128 stands for zero in the data rows.
Some points:
tensor([111, 160, 120,  88, 161, 118, 144, 103, 170, 154, 159, 138, 138,
        100, 146,  99, 131, 128, 136, 158,  94, 151,  80, 158, 123, 157,
        130, 123, 133,  41, 113, 174])
tensor([119, 112, 121, 128, 137, 114, 115, 115, 146, 150, 142, 145, 147,
        147,  99, 120, 158, 132,  94, 102, 152, 115, 129, 141, 123, 166,
        134, 145, 135, 115, 121, 132])
tensor([136, 127, 129, 165, 131,  92,  94, 105, 122, 136, 141,  98, 143,
        120, 102, 120, 169, 126, 103, 158, 118, 145,  85, 141, 134, 126,
        134, 116, 116, 135, 102, 147])
tensor([104,  97, 140, 134, 123, 138, 120, 137, 101, 140, 117, 124, 117,
        153, 132, 138, 140, 135, 139, 121, 161, 139, 173, 111, 140, 105,
        112, 145, 137, 114, 145, 162])
tensor([108, 152, 127, 150, 138, 181,  87, 104, 148, 156, 100, 163, 139,
        134, 145, 146, 145, 129, 135, 129, 106, 140, 168, 132, 112,  83,
        148, 129, 169, 110, 128, 156])
tensor([137, 102, 139, 114, 111, 118, 134, 202,  70, 117, 144, 129, 106,
        101, 161, 170, 136, 125, 113, 152, 143, 111, 136, 144, 123, 120,
        135, 147, 122, 121, 151,  70])
tensor([112, 120, 120, 118, 140,  99, 115, 166, 155, 155, 166, 193, 159,
        158,  96, 138, 155, 130, 106, 127, 102,  93, 118, 117, 119, 102,
        139, 105, 129, 101, 140, 146])
tensor([137, 171,  99, 112, 149, 131, 118, 130, 111,  54, 117, 153, 125,
        128, 125, 164,  81,  90, 137, 165, 175, 140, 122, 157, 139,  78,
        136, 157,  79, 139, 121,  90])
tensor([120, 132, 110, 109,  98, 166, 112,  79, 137, 156, 153, 137, 122,
        129, 113, 141, 135, 175, 130, 102, 108, 145, 175, 124, 135, 111,
        109, 133, 177,  93, 110, 171])
tensor([124, 115,  84, 130, 142, 105, 103, 158, 160, 135,  98, 147, 112,
         86,  67, 116, 122, 126, 129, 132, 185, 155, 119, 127, 100, 144,
        162, 125, 112,  74,  94, 151])
tensor([132, 114, 133, 102, 129, 118, 118, 153, 108, 139, 174, 101, 159,
         89, 140, 103, 118, 165, 120, 159, 136, 138, 112, 140, 129, 167,
        122, 164, 144, 118, 114, 143])
tensor([165, 134, 147,  94,  95, 143,  97, 136,  86,  68, 137, 121, 136,
        169, 178, 118, 131,  96, 124, 167, 153, 117, 100, 146, 134,  87,
        180, 149, 122, 131, 148,  87])
tensor([162, 107, 136, 100, 138,  86, 138, 145, 161, 130, 159, 128, 199,
        106, 105, 120, 128, 143, 134, 140, 113, 151,  98, 134,  91, 138,
        112, 114, 154,  66, 114, 126])
tensor([ 97, 154, 165, 126, 149, 118, 177, 108,  91, 137, 117, 106,  93,
        121, 131, 127, 131, 154, 152, 121, 139, 126, 166, 111, 159, 157,
        127, 149, 102, 134, 165, 139])
tensor([120, 179, 147, 145, 124, 127, 116, 167,  95, 152, 128, 116, 136,
        134, 129, 133, 139, 141, 162, 114, 102, 127, 118, 103, 169, 113,
        161, 138, 131, 122, 157,  86])
tensor([113, 160, 137, 113, 127, 205,  99, 150, 166, 124, 111, 130,  93,
        178, 129, 135, 127, 123,  85, 100, 106, 160, 121, 140, 135,  97,
        136, 128, 203, 109, 100,  79])
tensor([142, 118, 124, 118, 144, 103, 117, 112, 131, 132, 115,  77, 153,
        146, 156, 107, 142, 150, 151, 111,  76, 119, 129, 101, 141, 133,
        145, 138,  73, 149, 139, 158])
tensor([127, 109, 125, 143,  92, 151, 157, 105, 110, 141, 105, 117, 125,
         99, 132, 143, 136, 139, 161, 128, 135,  95, 147,  89, 149, 162,
         87, 117,  90, 167, 115, 153])
tensor([ 64, 152, 145, 146, 183, 145, 176, 134, 113, 107, 131, 130, 118,
        163, 156, 156, 142, 127, 151,  65, 144, 184, 149,  91, 129, 106,
         84, 125, 135, 105, 121, 143])
tensor([189, 129, 131, 102, 115, 107, 162,  73, 100, 158, 152, 141, 126,
        110, 127, 165, 126, 124, 129, 107, 122, 139, 126, 102, 154, 141,
        112, 112, 108, 165, 138, 129])
tensor([ 96, 112, 120, 155, 140, 129, 100, 134, 179, 126, 161, 129, 176,
        101,  73, 124, 132, 118, 114, 152, 145, 157, 102, 143, 107, 161,
        131, 134, 159, 131, 131, 157])
tensor([113, 146, 123, 113, 110, 110, 179, 112, 137, 154, 133, 128, 136,
        108, 151, 129,  93, 145, 141, 151, 119, 116, 152, 124, 157, 172,
         93, 159, 103, 197, 124, 132])
tensor([181, 136, 117, 119, 173,  96, 125, 106, 190, 112, 141, 153, 158,
         94, 138, 118, 155, 132, 116, 146, 148, 151,  96, 162, 153, 138,
        106,  66, 165, 131, 112, 164])
tensor([118, 113, 102, 148,  97, 131, 136, 144, 106,  53, 127, 155, 129,
         89, 150, 161, 116, 109, 124, 136, 127,  96,  86, 185, 104,  71,
        166, 134, 105, 138, 112,  88])
tensor([ 97, 139, 139, 145,  98, 166, 146, 156, 109, 124, 137,  91, 127,
        186, 106, 162, 127, 150, 169, 102, 149, 129, 130, 134, 128, 122,
        116, 103, 158, 139, 110, 137])
tensor([123, 136, 102, 146, 153, 141, 100, 136, 135, 151, 119, 129, 152,
        132, 116,  98, 105, 140, 122, 161, 120, 130, 114, 122, 119, 152,
        121, 141, 145, 118, 112, 131])
tensor([127, 168, 134, 111, 143, 141, 121, 136, 152, 133, 156, 138, 129,
        164, 105, 115, 118, 135, 133,  90, 119, 158, 150,  74, 118, 139,
        120, 117, 144, 118, 112, 121])
tensor([169, 134, 128, 127, 148, 111, 161,  97, 131, 148, 111, 109,  89,
        136, 138,  94, 126, 125, 144, 125, 130, 116, 161,  75, 140, 178,
        124, 147, 145, 160, 135,  85])
tensor([122, 120, 125, 149, 144, 122,  87, 170, 128, 138, 144, 118, 154,
        131, 119, 126, 184, 151, 120, 128, 158, 135, 104, 142, 143, 155,
        141,  84, 108, 115, 121, 159])
tensor([174, 135, 165,  92, 136, 131, 134, 154,  87,  70, 108, 156, 117,
        102, 118, 148,  82,  64, 108, 124, 142, 117,  98, 185, 123,  86,
        144, 141,  76, 120, 154, 101])
tensor([114,  77, 106, 121, 144, 143,  92, 166, 181, 121, 119, 154, 157,
        122, 123,  50, 130, 115, 120, 148, 141, 145, 104, 153,  89, 132,
        121,  86, 120, 105, 123, 154])
tensor([120, 127,  97, 119, 141, 186, 135, 125, 133, 162, 130, 133,  95,
        143, 130, 154,  99, 143, 136, 136, 113, 151, 180, 119, 128,  79,
        161, 112, 179, 128,  98, 138])
tensor([152, 121, 142, 141, 144, 144, 150, 121, 121, 102, 134, 111,  90,
         99, 134, 111, 108, 145, 151, 111, 122, 104, 154, 138, 165, 132,
        116, 133,  94, 127, 128, 160])
tensor([102, 119, 139, 149, 116, 117, 171, 129, 142, 132, 139, 110, 160,
        140, 113, 133, 148, 144, 122,  98, 164, 139, 125, 119, 134, 134,
         99, 113, 159, 134, 109, 151])
tensor([130, 131, 133, 150, 119, 108,  93, 138, 171, 126, 134, 139, 161,
        131, 103, 150, 118, 117, 116, 160, 138, 149,  92, 131, 111, 154,
        149, 124, 106, 122, 115, 183])
tensor([152, 108, 172, 147, 124, 138, 120, 121, 108, 135, 131, 127, 146,
        151, 133, 111, 118, 108, 120, 116, 133,  90, 161,  85, 136, 150,
        132, 121,  73, 163, 157,  95])
tensor([165, 119, 181, 156, 118, 103, 147,  58, 120, 148, 161, 110, 128,
        122, 140, 118, 103, 148, 129, 124,  88, 124, 143, 107, 165, 166,
        112, 140,  78, 176, 172, 147])
tensor([ 96, 149,  94, 157, 113, 138, 104, 142,  93, 119, 111, 150, 120,
        164, 115, 169,  99,  91, 147, 119, 178, 148, 153, 149, 135, 113,
        158, 115,  96, 141, 100,  60])
tensor([108, 127, 135, 122, 116, 135, 114,  92, 140, 148, 158, 116, 169,
        115,  88, 105, 131, 140,  75, 130, 101, 153, 116, 159, 130,  97,
         84, 140, 167, 115, 103, 144])
tensor([137, 111,  97, 163, 136, 125, 171, 117, 143, 160, 109, 125, 119,
        132, 102, 123, 144, 119, 140,  98, 124, 103, 157, 109, 152, 140,
        101, 146,  94, 165, 151, 141])
tensor([175, 140, 117, 139, 118, 129, 138,  60, 109, 116, 108, 118, 108,
         81, 157,  76, 111, 131, 119, 117,  97,  74, 114,  81, 157, 169,
        124, 121, 113, 117, 126, 129])
tensor([137, 117, 167, 143, 127, 111, 163, 114, 100, 153, 136, 104, 119,
        151, 167, 109, 116, 103, 154, 106, 122, 125, 168, 102, 152, 135,
        132, 118, 120, 185, 181, 114])
tensor([120, 126, 134, 113,  90, 114, 142, 104, 100, 134, 125, 107, 100,
        138, 123, 153, 109, 110, 148, 113,  69, 102, 115, 131, 140, 133,
        106, 152, 130, 165, 137,  85])
tensor([ 71,  90, 159, 162,  95, 123, 123, 109, 103, 184, 117, 147, 107,
        150, 155, 148, 114, 123, 138, 121, 120, 125, 142, 114, 146, 156,
        162, 142, 114, 131, 113, 115])
tensor([ 97, 137, 104, 113, 139, 137, 134, 103, 134, 135,  88, 106, 112,
        166, 135, 114, 102, 129, 107, 100, 136, 126, 152, 118, 100,  68,
        168, 128, 178, 131, 102, 107])
tensor([111, 104, 126, 129, 129, 110,  94, 126, 177, 121, 145, 112, 181,
        149,  86, 121, 154, 119, 151, 111, 144, 166, 116, 136, 114, 137,
         69, 109, 137, 133, 159, 149])
tensor([166, 162,  96, 101,  84, 114, 111, 163,  59,  73,  83, 133, 107,
         98, 139, 189, 121, 109, 138, 151, 135, 129, 108, 151, 137, 103,
        150, 166, 108,  97, 129,  79])
tensor([127, 114, 108, 144, 104, 110, 148, 150,  81, 109, 129, 155, 112,
        118, 159, 153, 141, 100, 117, 174, 154,  84,  64, 142, 114,  84,
        147, 107,  70, 104, 145,  81])
tensor([136, 168, 153, 119, 129, 131, 134, 137, 118, 155,  83,  94, 115,
        118, 129, 121, 125, 112, 144, 114,  78, 107, 137, 129, 124, 170,
         87, 133,  99, 131, 150,  99])
tensor([153, 207, 127, 108, 118,  98, 152, 168,  92,  76, 103, 169, 136,
        134, 126, 159, 134,  93,  93, 156, 143,  95, 102, 123, 110,  90,
        113, 148,  72, 162, 114, 135])
tensor([172, 109, 141, 103, 123, 146, 146, 102, 134, 123, 118, 111, 127,
        107, 168,  89, 115, 131, 123,  92, 106, 128, 144, 100, 172, 162,
         97, 180, 148, 148, 157, 134])
tensor([116, 125, 119, 116, 143, 199, 133, 113, 160, 112,  91, 143, 100,
        167, 124, 120, 131, 107, 155, 108, 127, 138, 145, 134, 118,  85,
        146, 113, 201, 102, 117, 155])
tensor([149, 106, 105, 144, 145, 124, 115, 138, 163, 116,  88, 175, 143,
        104, 110, 101, 149, 153, 109, 144, 135, 165, 106, 101, 107, 167,
        138, 111, 127, 134, 119, 126])
tensor([ 90, 147, 142, 126, 125, 153, 147, 139, 145,  98, 114, 105, 123,
        164, 150, 131, 145, 135, 151, 149, 113, 133, 141, 141, 100,  80,
        198, 119, 188, 119, 110,  91])
Along one direction, these points spread out more than along any other. Take the direction at right angles to it along which they spread out most. Then take the direction at right angles to both along which they spread out most. Go by this last direction. For each point below, how far along it does it lie, from 0 to 99? The average is 50, and the first point in the table lies past the average. One standard deviation of the points above along it is 16.
tensor([123,  94, 140, 148,  97, 167, 146,  75, 106, 138, 158, 105, 118,
         84, 133,  91,  93, 121, 108, 135, 125, 111, 125,  90, 145, 144,
        101, 108, 111, 144, 144, 117]) 56
tensor([118, 130, 115, 122, 130, 147, 161, 136,  70,  58, 136, 170,  87,
        100, 120, 176, 108, 128, 167, 128, 161, 107,  89, 185,  91, 113,
        163, 173, 117, 122, 152,  77]) 51
tensor([106, 132, 138, 117, 147, 110, 148, 145, 113, 132,  93, 115, 124,
        135, 150, 135, 130, 127, 106, 108, 113, 112, 117,  74, 133, 179,
        118, 101, 107, 197, 148, 131]) 54
tensor([116, 151, 112, 140, 156, 122, 128, 132, 117, 164, 132, 119, 112,
        154, 116, 162, 131, 117,  96, 106, 131, 115, 112, 131, 136, 130,
        156, 100, 130, 106,  92, 168]) 45
tensor([183, 154, 114,  80,  90, 128, 140, 181, 122,  72, 146, 120, 118,
         85, 139, 120, 121, 128, 133, 131, 159,  94, 115, 159,  97,  90,
        148, 153, 136, 113, 159, 118]) 61
tensor([133,  95, 166, 108, 146, 117, 114, 124, 129, 121, 145, 101, 103,
        135, 113, 105, 130, 103, 137, 115, 103, 135, 146,  88, 147, 151,
         94,  90, 102, 170, 135, 127]) 54
tensor([159,  91, 117, 140, 148, 109, 101, 136, 157, 123, 122, 136, 139,
        137, 147, 122, 142, 134, 128, 146, 122, 148, 110, 189,  96, 140,
        130, 132, 178, 107, 120, 161]) 58
tensor([152, 114, 155, 150, 100, 121, 153,  96, 128, 141, 137, 142,  98,
        127, 171,  95, 131, 149, 114, 136, 135,  89, 162,  91, 138, 144,
        110, 128, 123, 131, 148, 119]) 51
tensor([115, 145, 105, 131, 142, 153, 109, 137, 164, 166, 101, 126, 119,
        142, 159, 162, 118, 176, 122, 134, 131, 169, 167, 147,  93,  67,
        116, 125, 158, 110, 105, 128]) 25
tensor([115, 114, 129, 101, 137, 103,  85, 147, 128, 130, 162, 104, 131,
        125, 121, 121, 153, 139, 122, 155, 139, 120, 125, 150,  78, 155,
        114,  98, 161, 134, 103, 162]) 60
tensor([104, 143, 124, 130, 111, 154, 100, 115, 161, 172, 100,  98, 105,
        138, 105, 148, 127, 123, 153,  97,  93, 133, 162, 128, 117, 120,
        122, 148, 136, 142, 145, 133]) 30
tensor([122, 129, 130, 131, 101,  94, 146, 125, 124, 121, 121, 151, 126,
         96, 157, 133, 115, 105, 133, 157, 132, 100, 119, 184, 124,  98,
        140, 148, 128, 101, 156,  81]) 58
tensor([111,  96, 113, 137, 122,  90, 101, 124, 154, 148, 135, 154, 116,
        135, 103, 106, 141, 162, 127, 144, 121, 142, 134, 138, 137, 103,
        115, 130, 146,  91, 108, 136]) 51
tensor([115,  94, 120, 142, 168, 109, 106, 167, 172, 110, 159, 109, 160,
        133,  80,  89, 168, 138,  75, 147, 130, 130, 117, 126, 107, 167,
        146, 111, 120, 125, 119, 159]) 71
